Rotation paths and how fast each direction turns (degrees a step):
Each turn is a multiple of 5 degrees from 10 to 175, or 0.
Each row of a path follows its step; steps can be skipped.
Rotation 1:
step 0: [-1.12  2.18  5.56 -2.46  0.46 -1.77 -2.02  1.12 -1.69 -0.61  1.69 -0.29
 -3.09  4.42 -0.15 -0.54 -1.10 -3.36 -3.30 -0.92  0.51 -2.01  0.52 -2.84
  0.84 -1.52 -1.65]
step 1: [-1.70  2.06 -0.66  2.35 -3.08  0.09  0.63  0.51  0.98 -2.45 -3.86  0.69
 -0.46  2.67 -5.46 -0.38 -1.80 -1.64 -2.81 -0.82  2.54  1.91  2.30 -0.70
 -2.45 -1.56 -3.38]
step 2: [ 1.78  0.49  0.96  0.54  1.04 -0.36  1.09  0.30  4.10 -1.20 -3.03 -3.59
  2.63  4.72 -1.10 -2.70 -1.77  2.80 -2.82  1.48 -3.04 -2.24 -2.33 -1.55
 -0.10 -1.45 -0.92]
step 3: [ 2.64  1.61  0.78 -0.17  0.88 -0.13  2.14 -4.85  3.23 -2.66  3.28 -0.90
 -4.02  4.86 -1.82  0.19 -0.19 -1.89 -1.22 -1.65  1.22 -0.40 -0.71 -1.73
  1.83  1.00  0.96]
step 4: [ 3.07  0.23 -2.58  2.03 -1.32  0.22  0.89 -1.97 -4.96 -2.39 -3.73 -0.05
 -0.88  2.19 -3.79 -0.59  1.48  1.55 -2.84 -3.38 -0.84  1.47 -2.46 -0.36
  0.37  0.69  0.15]
step 5: [ 1.68  2.28  0.26  2.23 -0.91  2.00 -1.03 -3.96 -0.85 -1.94 -2.42 -4.33
  1.63  0.43  1.00  1.29 -1.67  0.85 -0.39 -1.32 -3.08 -5.97  0.36  1.62
  1.46 -2.21  1.93]
step 6: [-0.31  1.47 -0.29 -2.16 -0.01  0.43 -0.28 -3.60 -3.09  0.76  3.36 -4.30
 -2.07  3.20 -0.50  1.61  0.11  2.63  0.39 -3.56  0.75 -1.77  3.74 -1.38
 -1.19  2.68 -1.81]
step 7: [-2.81  1.09  6.01  0.72 -0.25  0.20 -0.85  0.09 -4.30 -1.66 -3.61 -1.85
  0.02  0.76 -3.65  0.31  0.42  1.39  1.56 -3.56  1.86 -0.10 -2.50  0.68
 -1.20  1.13 -0.45]
step 8: [-2.69 -0.91  0.48  2.70  4.69  1.53  0.00 -1.83  2.15  0.89 -2.91 -4.39
 -0.91 -0.58 -3.35  0.01 -1.40 -1.12 -0.44 -0.47 -1.18 -3.26  3.04  2.35
 -2.92 -1.15 -1.13]
step 9: [-1.87 -1.52  2.88  0.81  1.86 -1.85  2.07 -1.37 -1.07  3.74  4.49 -1.76
  1.37  4.16 -3.89 -0.07 -1.49  0.26 -2.72  0.33 -1.92 -0.76 -0.79 -1.82
 -1.49  2.65  0.57]
step 10: [-1.04 -3.87  3.32  4.24 -0.43  1.70 -0.59 -0.38 -1.53 -3.68 -0.87  0.01
 -1.40  4.53 -1.74  1.64 -1.55 -3.13 -0.66 -0.40 -0.07  3.64 -0.43  1.98
 -0.63  1.18  1.94]
step 11: [ 1.66  0.42 -1.21  1.56  1.27 -1.01 -3.62 -0.60 -1.58 -0.10 -1.23 -2.03
 -2.72  1.65 -2.36 -2.45 -1.94  0.28 -3.04  2.51 -5.72  1.34  2.23  2.40
 -1.84 -2.68  1.19]
Speeds:
[ 0.36 -0.02  0.48 -1.01  1.68  0.18  0.27  0.63  0.55 -1.61 -0.67  0.04
 -0.68  0.22  1.87  0.63 -0.63 -1.85  0.46 -0.66 -1.98 -1.11 -0.18  0.93
 -0.39  0.16 -0.60]
135
[ 1.51 -0.23  0.37  0.31  0.87 -0.78  0.10 -0.03 -0.65 -0.84  2.80 -1.12
  0.69 -0.91 -0.75  0.36  0.00 -0.75  0.72  0.18  0.06  0.09 -0.02 -1.17
  0.14 -1.42 -1.68]
120
[-0.76 -0.77  0.00  0.53 -1.89  1.23  0.80 -0.24  0.34 -0.29  0.79 -0.55
  0.54  0.11  1.01 -0.93 -2.58  0.67  0.93 -0.11 -1.07  0.50  0.08 -0.66
  0.38  1.21 -1.22]
95
[-0.96  1.41 -1.75  1.50  0.80 -0.88  0.73  0.63  0.67 -0.38  0.54 -0.01
  1.96  0.02  0.40  0.15 -0.44  1.17 -0.16  0.32 -0.80 -1.63  0.69 -0.09
 -1.17 -0.57  0.93]
110
[-1.20 -0.11  1.45  1.49  1.02  0.79 -1.44  1.33 -0.08  0.98  0.16  0.33
 -0.03 -0.52 -0.18  0.42 -0.12 -0.69 -0.94  0.88  0.74 -1.08  0.34 -0.77
 -0.89  1.77 -1.45]
40
[-0.12 -0.85 -1.32  0.96 -0.19  1.52  0.23 -0.78  1.59 -1.09  0.22 -0.15
 -0.79 -0.08 -0.14  1.37  0.18 -0.95  0.54 -0.37  1.84  0.22  2.31  0.61
 -0.42 -0.25  0.01]
155
